In the rows, zero is written as 128.
Named moves, each a turn or a mirror, and the order they were made in; the first pair answered
ter (before |-> after):
[114 127 116 149 141 146 119 139  99 110 135 117 126  76 129 145] |-> [142 158 132 112 109 143 167 141 112 128 141  98 131 134 105 135]
[147 149 126 129  97 152 135 134 164 128 159 147 112 138 112 145] |-> [132 130 116 149 116 154 107 134 156 118 156 159 108 104 128 148]
[144 175 159 113 109 113 134 139 141 136 125 135 163 181 131 150] |-> [113 134 136 159 149 119  75 140 125 116 120 158 158 115 160 163]
[119 135 115 131 122 127 153 133 106 141 173  83  95 104 107 153] |-> [114 129 113 135 128 130 147 133 103 135 174  86  95  96 110 155]
sop (before |-> after):
[130 132 139 140 174 126 161 135 124 110 104 108 130 131 100 117] |-> [137 138 141 139 182 129 155 132 122 112 107 117 125 124 103 120]
[208 172 158 103 134 148 175 121  98 142 198 135 126 179 121 119] |-> [219 165 168 108 155 144 140 117  96 144 192 171 129 156 149 131]
[141 181 136  95 107 124 189 171 188 130  67 137 157 164 173 115] |-> [149 195 136  96 110 130 197 169 187 136  77 132 152 160 159 117]
nen (before |-> after):
[163 209 130 136 167 132 147 153 121  87 129 148 119  90  90 159] |-> [191 194 154  87 113 111 149 150 140 123 129 167 137 167 119 140]
[ 78  73 113 138 123 122  99 143 135 123 119 132 130 123 150 118] |-> [ 78 121 109 150 155 139 140 143 132 108 116 103 119  94 103 133]
[186 124 131 104 104 126  97  98 130 166 174 160  96 147 157 111] |-> [156 107 110 143 139 134  73  98 115 146 172 159  85  91 159 123]
tava (before |-> after):
[151 121 132 114 113 120 117 113 115 158 149 130 126 147 138 101] |-> [153 119 136 117 122 116 106 113 115 155 141 145 131 141 150 106]
[ 85 104  94 168 137 139 120 137 119 105 139  97 126 101 117 133] |-> [ 88 104  98 168 148 134 110 139 122 103 127 111 132  95 131 139]
[134 134 155 114  87 119 140 124 151 132 104 129 148 185 117 122] |-> [130 119 149 118  78 123 134 120 148 138 118 125 143 187 116 116]
Now pairs of rows:
Each pair is two moves apart.
[101 167 132 143 199 118 140 155 135  63  61 143 162 109 120 146] |-> [112 175 119 116 131 136 206 148 137  99 111  77 141 174  64 115]  ter then tava
[118 116 139 127 127 111 107 133 128 116 114 131 149 143 148 127] |-> [123 131 140 116 116 113 129 133 131 121 121 113 148 163 127 122]  ter then sop
[154 141 142 111 111 139 127 118 137 142 132 152 118 151 142 126] |-> [132 116 128 136 129 142  95 119 126 128 126 162 117 121 157 131]  sop then nen
[ 75  65 102 135 104 127 105 132 117 109 102 126 143 132 140 108] |-> [ 97  74 117 111  77 121 119 129 128 125 106 128 147 171 143 100]  ter then tava
[146 148 107 139 154 110 115  97 111 128 133 160  72  75 157 150] |-> [158 165 124 125 157 102 123 100 119 128 116 172  87  87 161 155]  nen then sop
[113 185 130 154 175 144 170 131 186 156 111  66 152 105  34 142] |-> [132 159 120 168 170 165 129 105 170 189 171  80 112  77  42 139]  tava then sop
[164 150 154 123 120 139 152 117  99 161 164 111 108 135 124 133] |-> [160 126 160 127 132 127 103 117  96 156 144 152 122 120 167 143]  sop then sop
[109 106 120 126 148 139 121  98 115 116 152 138 132 162 149 130] |-> [108 131 125 135 174 142 128 102 114 102 138 136 132 143 137 142]  tava then nen
[134 169 143 127 130 118 187 132 146 129 118  96 123 148  94 144] |-> [ 92 118 119 170 165 116 123 137 131 103 104 121 123  87 129 154]  ter then sop
[122  93 145 108  94 106 112 137 147 138 121 135 148 182 170 119] |-> [136 133 141 104  90 126 163 131 146 145 150  97 126 189 116 117]  sop then sop
[192 175 159  88  94 128 171 122 152 159 141 131 141 185 126 125] |-> [130  80 108 164 135 139  61 115 117 134 157 163 116  75 178 132]  tava then ter
[121 113 131 182 121 135 127 133 126 112 161 117 114  92 140 149] |-> [141 110 148 146  78 122 139 133 137 137 168 119 125 151 149 135]  ter then nen
[126 132 103 127  94 158 161 124 116 140 175  83  92 136  76 117] |-> [155 124 119 110  82 154 139 111 117 163 190 114  87 147  99 115]  nen then sop
[149 180 134  99  99 129 173 140 110 139 153  95 124 166  71 117] |-> [137 197 126 131 149 141 165 142 100 112 142  98 116 107  61 139]  ter then nen
[129 179 135 134 160 145 164 140 125 104 117 115 138  99 101 160] |-> [135 103 144 106 102 115  97 133 135 136 120 164 157 155 178 135]  nen then nen
[131 126 144 147 164 126  88 126 121 125 124 172 124  83 151 142] |-> [154 187 153 129 163 137 152 128 130 126 123 142 122 107 101 147]  nen then ter
[142  88 117 148 183 118  59 116  97 101 110 163 119  31 189 124] |-> [174  62 142  78  88  95  75 111 118 152 125 166 138 154 214  88]  ter then nen
[155 151 152  98 127 140 120 110 148 172 135 147 130 145 143 122] |-> [141 150 151 113 156 135 102 116 144 153 112 161 139 112 156 134]  nen then tava
[179 126 133 109 149 119 128 138 134 172 132 170 121 110 137 146] |-> [171 111 134  99 129 105 129 146 142 171 116 169 135 133 150 141]  sop then ter
[130 209 139  95 118 117 189 132 153  95 109 113 137 159 113 113] |-> [ 91 184 115 146 171 126 145 135 136  62  97 121 127  81 123 131]  ter then tava
[150 138 114 107 123 138 162 104 143 140 151 155 116 130  94  99] |-> [119  99 100 136 144 131 115 107 136 126 138 174 121  94 126 104]  ter then sop
[137 170 138 127 150 128 156 138 147 105  96 136 139 121 108 155] |-> [129 111 136 122 125 114 103 131 149 121  96 169 150 136 161 141]  nen then nen
[106 105 123 144 132 138 119 131 117 118 152 112 113 116 111 122] |-> [110 120 126 143 136 142 129 130 117 116 151 108 114 113 101 128]  nen then ter
[101 101 109 141 130 122 100 136 128 109 119 123 133 121 139 122] |-> [109 137 121 135 146 119 122 143 135  98  97 124 145 121 126 132]  tava then tava
[136 114 163 108 141 115 101  92 126 153 156 142 104 102 150 135] |-> [117 108 157 119 156 112  92 100 125 137 139 143 112  87 157 140]  nen then sop
[144 122 123 114  76 161 152 129 103 122 152  46 112 184 108 102] |-> [176 106 139 105  72 161 106 111 102 151 176  95 103 179 148 104]  sop then nen
[118  57 109 121 102 116  68 133 136 118  96 128 175 169 165 101] |-> [ 99 111  96 165 180 136  95 144 124  73  72 104 165  89 117 133]  nen then tava
[115  82 111 134 146 134  73 117 117 123 170 145  88 103 147 151] |-> [ 84  57  98 130 116 124  92 131 121 114 157 114 102 140 141 134]  sop then sop
[ 91 103 113 153 150 149 109 136 118 102 136 112 119  98 124 136] |-> [106 121 115 139 124 156 145 130 122 122 159  88 108 130  95 126]  nen then tava
[116  96 156 131 118 141  80 119 130 152 152 154 134 138 160 137] |-> [101 106 165 124 122 127  97 134 139 130 109 151 162 155 162 140]  tava then sop
[141 178 135 110 134 141 165 142 171 128 128 144 128 156 106 141] |-> [134 182 130 128 160 148 154 142 164 117 121 148 124 125 105 152]  ter then nen
[111 169 142 118 158 124 149 120 125  99 124 105 156 135 121 150] |-> [104 115 140 110 133 108 101 119 127 113 126 134 164 150 170 138]  nen then nen
[163 158 104 122 148 141 181 151  81  87 106 112 128 151 114 104] |-> [169 116 109 102 105 127 153 146  86 111 117 133 136 187 150  88]  nen then tava
[130 175 142  85 115 116 130 137 120 110 117 137 125  88 123 129] |-> [135 175 140  87 113 123 129 133 118 120 131 134 115  86 120 127]  tava then sop
[114 102 109 150 120 124 105 119 130 135 149 120 105 124 145 119] |-> [124 117 113 134 102 123 131 121 134 139 152 106 109 154 128 113]  sop then ter
[128 130 122 134 178 116 104 119 126 104 113 149 112 137 108 164] |-> [128 142 127 127 173 112 126 126 131  99 103 136 123 152  96 164]  sop then nen
[ 85 111  93 135 123 108 111 114 185 115 147 112 123 152 164 124] |-> [ 93 138 113 131 147  99 114 117 193  99 116 130 141 143 171 139]  tava then tava
[148 178 151 116 161 143 150 120 139 139 153 129 121 121 108 142] |-> [156 170 160 113 165 134 128 120 141 141 143 156 127 118 133 145]  sop then ter
[113 177 125 130 124 133 196 132 131 124 117  81 129 138  77 122] |-> [145 155 144  95  81 121 175 121 141 162 139 112 130 184 111 105]  nen then sop
[128 119 115 174 141 124 125 148 100 114 142 128 121 124 130 119] |-> [138 116 119 156 114 125 140 146 104 130 157 121 118 158 125 111]  ter then tava
[104 152 124 122  88 130 180 143 116 116 107  98 154 146  95 116] |-> [ 84  87 112 139  88 117 104 142 107 114 106 138 158 125 154 112]  nen then ter
[157 205 154 108 117 154 159 146 131 131 123 118 139 124  99 104] |-> [143 122 137 104  63 149 107 134 125 160 161 128 128 150 139  75]  tava then nen
[178 170 135 115 122 125 163 132 133 140 140 134 137 160 105 120] |-> [164 143 129 152 168 126 102 126 120 126 137 173 132  95 141 136]  sop then ter
[138 136 136 125 144 115 102 121 117 132 120 195 161 105 164 145] |-> [156 189 147 111 138 124 164 124 126 136 125 162 158 130 115 146]  nen then ter
[ 96 180 118 160 152 131 195 148 128  85 107  72 139 109  74 134] |-> [101 180 118 176 181 139 167 140 122  81 111  98 129  66  88 147]  ter then sop
[152 132 148 119 149 114  90 131 150 138 113 182 148 135 197 149] |-> [151 195 146 137 188 133 143 134 145 117 111 142 132 102 134 168]  nen then nen
[134 112  95 136  99 133 108 134 129 128 137 112 138 161 161 103] |-> [138 137  95 134 101 141 141 134 130 126 140  92 135 166 131 104]  nen then ter
[101 120 112 131 127 128 142 148 130 108 102 101 136 135 117 139] |-> [103 126 110 139 140 136 140 141 125 108 112  99 124 116 108 144]  sop then ter
[116  97 121 128 108 130 128 119 128 150 140 121 125 137 131 128] |-> [118  92 125 130 116 130 116 117 126 150 139 134 125 127 140 132]  sop then tava
[103  78 132 138 128 124  87 106  79 139 112 108 129 106 163 130] |-> [ 92  88 120 131 107 129 127 113  80 139 121  66 126 131 126 119]  sop then sop
[206 133 167 117 137 138  73 130 145 179 180 216 105  88 171 145] |-> [122  47 142 107  72  97  70 167 154 147 126 183 161 160 203 111]  sop then sop
[ 77 107 131 119 162  97 108 165 141  71  82 153 157 127 162 101] |-> [ 81  96 136 107 136  92 111 164 147  83  88 153 161 155 169  92]  ter then nen
[102 133 136 120  96 113 148 109 116 127  96  97 140 175 132 102] |-> [ 99 103 131 126  93 110 115 103 113 131 102 114 137 165 157  98]  tava then tava
[146 171 154 116 148 124 167 136 143 120  97 129 137 140 107 141] |-> [119  98 141 132 141 112  91 132 133 119  99 166 140 122 167 135]  nen then nen
[131  83 122 127 101 126  78  99 121 155 175 147 106 117 140 114] |-> [124 118 119 156 158 138  88 104 115 125 153 145 104  63 122 139]  nen then tava
[141 129 121 101  58 127 163  93 155 155 185 100  70 172  85 107] |-> [103  75  92 154 105 133  85  88 131 135 190 129  51  87 120 120]  tava then nen
[105 119 104 133 140 146 154 131 100 100  88 106 135 146 112 167] |-> [112  92 114 114 111 132 136 129 107 114  89 125 142 181 141 157]  nen then nen
[103 114  90 182 158 150  93 135 112 146 119 130  93 128 164 146] |-> [ 81 104  80 178 137 146 113 141 114 141 113 103 102 152 151 133]  sop then sop
[128 121 104 123 113 142 110 132 135 120 135 140 124 144 157 126] |-> [114 121  91 137 123 151 114 135 129 110 135 128 121 127 143 130]  sop then nen
